(in the rows, 128 means zero)
A single turn carries every row of the set below to another of its rows. Some are shown first; where does it send the rows asked next?
z_387: 88,95,132,178,161,141,102,163,129,108,100,146,136,149,124,127,172
z_734: 80,100,120,125,135,110,109,163,127,103,115,124,133,149,141,116,151
z_947: 112,107,106,131,132,146,94,136,117,135,130,121,189,141,134,88,155
z_644: 94,108,122,129,150,143,99,167,133,146,126,119,141,153,120,144,162
z_961: 111,105,107,109,127,147,89,129,120,139,124,124,182,137,119,97,155
z_778: 101,110,122,175,163,166,114,163,134,128,89,137,138,149,108,117,168
z_88: 105,119,118,150,130,176,69,136,130,139,87,122,153,133,108,89,166
z_119: 110,125,108,110,143,141,120,165,127,124,103,134,168,143,102,99,138
z_137: 91,100,127,126,147,130,118,168,132,117,123,147,147,149,139,140,162
z_942: 84,89,121,128,142,116,99,103,134,121,129,123,159,113,132,98,131
z_781: 93,107,125,172,175,152,118,113,149,109,102,153,141,108,114,104,153
z_270: 106,119,121,144,141,169,75,116,128,130,87,120,150,131,92,83,158
z_861: 85,113,132,156,148,142,90,96,136,115,99,119,136,115,107,80,139
z_505: 100,120,93,147,161,144,84,127,135,146,117,103,150,124,100,129,135
z_869: 106,103,113,121,150,148,117,182,127,126,110,140,164,151,105,121,164
z_725: 111,114,113,104,134,157,90,115,123,133,115,122,171,130,101,93,154
z_884: 78,102,132,169,146,144,80,110,145,120,92,121,131,109,120,88,143
z_655: 92,124,88,137,132,135,84,123,129,85,106,140,148,109,129,89,165
z_13: 87,121,91,117,137,128,85,147,135,109,95,105,140,117,111,107,133
z_750: 84,90,121,166,150,125,95,139,128,86,107,149,132,139,139,106,181
z_918: 103,126,119,147,126,179,78,144,139,134,91,123,150,129,134,86,166
z_728: 99,97,123,170,164,158,84,144,133,129,118,144,141,143,118,134,191
z_355: 105,132,122,158,162,175,111,152,141,141,95,130,148,131,91,110,151
z_698: 105,124,90,168,157,150,83,103,129,122,128,139,158,117,118,111,167
z_389: 91,78,120,139,159,114,88,118,139,125,129,123,169,117,128,97,129
z_368: 100,99,127,144,155,150,98,177,130,124,107,149,148,153,118,139,176
z_533: 98,100,111,124,156,117,127,126,135,91,110,157,161,122,125,93,140
z_714: 82,97,133,154,152,146,72,126,162,124,90,124,130,106,128,95,139
z_940: 80,97,133,159,153,121,122,154,130,101,115,145,134,145,145,128,158
z_169: 90,107,124,116,141,130,105,96,130,118,126,121,158,115,116,90,135
z_536: 84,104,131,174,165,132,125,134,147,106,106,157,125,130,133,113,155
z_48: 88,97,122,120,152,114,129,153,139,105,128,159,151,132,131,116,151

z_270 -> z_725
z_750 -> z_728
And these:
z_961 -> z_942
z_714 -> z_918
z_48 -> z_536
z_137 -> z_940
z_781 -> z_355
z_655 -> z_698

A single turn carries every row of the set below to another of its rows. Some are shown first; where does it send the rows asked next?
z_925: 108,122,128,127,144,119,127,132,151,162,109,122,107,110,98,144,128,126,110,130,115,100,138
z_184: 126,137,122,134,157,129,120,124,131,151,123,126,131,178,110,158,133,130,123,122,159,132,141
z_813: 139,131,105,121,132,141,122,138,129,117,126,126,154,88,104,158,123,166,122,124,167,161,139
z_811: 135,139,101,136,113,151,112,122,140,154,119,123,149,148,143,121,131,117,123,113,119,138,152
z_674: 136,144,113,125,200,127,122,136,118,147,115,126,131,135,105,136,120,138,140,127,127,99,125
z_962: 133,171,103,122,144,131,112,141,149,139,142,109,132,115,108,189,115,151,127,134,173,132,128
z_123: 129,117,112,112,179,136,123,129,128,115,127,115,149,128,139,145,121,144,125,127,134,173,114
z_502: 129,164,114,110,168,134,118,133,131,124,138,133,140,94,128,126,120,141,139,121,86,149,145
z_44: 129,165,99,125,144,139,103,143,147,151,131,117,130,105,101,186,124,145,131,124,175,138,139
z_464: 139,184,130,127,146,122,136,119,148,146,134,108,119,126,125,141,121,124,103,133,92,131,128
z_665: 132,133,127,124,142,127,123,128,132,130,123,126,134,109,181,137,125,134,126,124,118,161,130
z_888: 143,137,115,120,135,129,134,135,130,112,137,116,154,96,119,166,117,170,113,136,168,154,128
z_481: 148,140,132,125,135,125,118,145,143,127,131,117,142,140,94,101,125,140,127,127,158,97,127
z_99: 135,144,115,126,201,126,121,135,118,150,114,124,130,134,108,137,121,137,139,127,129,99,126
z_836: 142,146,103,131,113,143,121,121,142,136,132,115,154,160,144,122,120,125,126,123,114,132,137
z_908: 126,113,107,114,179,143,116,131,128,124,117,122,148,119,132,141,128,140,127,119,135,177,124
z_9: 114,124,114,118,136,127,126,135,153,137,115,124,120,116,76,130,120,133,127,128,101,102,128
z_993: 123,161,124,118,173,130,117,131,130,146,131,133,127,87,145,135,129,135,126,121,99,148,155
z_764: 128,138,101,123,111,132,119,108,148,139,131,119,132,59,122,147,131,142,127,135,153,126,130
z_688: 137,145,116,115,109,143,120,136,133,134,129,114,140,128,93,158,119,146,129,130,184,111,117
z_645: 140,133,134,131,138,131,109,145,141,148,117,125,134,127,96,102,138,131,123,118,165,102,144
z_982: 137,136,117,115,136,131,123,129,133,110,128,127,145,115,164,127,118,141,139,124,106,161,121
z_34: 136,132,118,127,138,132,126,136,127,132,126,121,146,85,124,168,127,162,109,129,175,158,142
z_676: 143,140,146,133,142,117,121,142,141,146,128,113,130,136,114,113,131,135,111,131,170,94,134
z_660: 142,147,102,132,145,146,109,106,147,141,126,133,143,74,126,146,134,132,130,121,112,89,138
z_480: 126,134,112,131,152,138,113,125,131,146,119,131,138,176,93,148,133,130,133,115,153,137,144
z_167: 129,169,128,113,172,121,129,129,132,128,146,124,133,101,150,139,117,142,125,132,93,141,139
z_79: 137,144,112,138,119,138,121,120,140,154,128,112,144,155,162,132,127,120,111,124,124,131,145
z_609: 140,178,111,122,138,139,124,124,149,137,126,120,128,120,96,125,124,124,122,119,82,139,134
z_687: 144,152,111,133,149,136,118,103,147,141,133,125,140,80,141,155,129,134,119,132,116,83,131
z_335: 133,141,98,119,108,131,124,109,150,124,138,117,139,66,116,143,124,148,132,139,146,125,120
z_710: 134,143,124,120,113,140,119,136,131,147,126,114,133,125,105,165,123,143,121,131,191,111,123
z_996: 130,140,115,127,153,130,122,123,133,135,129,124,140,184,100,152,125,136,131,124,153,131,132
z_953: 130,174,122,132,146,136,120,122,146,166,115,122,115,109,115,136,136,116,107,118,96,140,149
z_969: 148,153,103,127,143,140,117,103,148,126,137,126,148,84,127,147,124,138,131,130,106,85,125
z_370: 132,143,107,122,112,125,128,107,149,132,140,112,133,67,131,152,124,147,122,143,153,122,121
z_742: 135,143,113,126,200,128,120,136,117,150,113,127,131,133,104,135,123,137,141,125,128,101,127
z_912: 131,128,114,121,138,139,113,131,132,127,115,135,140,103,160,125,129,133,138,113,112,168,137
z_852: 133,141,115,119,109,148,113,138,132,147,120,120,136,121,91,158,126,141,128,123,187,115,127
z_330: 126,115,117,117,182,135,121,129,127,130,120,117,143,122,146,150,128,139,118,125,141,173,122
z_652: 117,132,130,120,141,110,140,130,154,139,126,112,114,126,100,144,114,137,111,142,107,93,119
z_155: 134,168,92,119,139,140,105,143,150,132,139,115,138,113,89,180,116,151,139,126,166,138,130

z_687 -> z_660
z_688 -> z_710
z_480 -> z_996
And these:
z_79 -> z_811
z_34 -> z_813
z_962 -> z_44
z_993 -> z_502
z_9 -> z_652
z_370 -> z_764
z_645 -> z_481
z_912 -> z_982
z_908 -> z_123
z_464 -> z_953
z_742 -> z_674

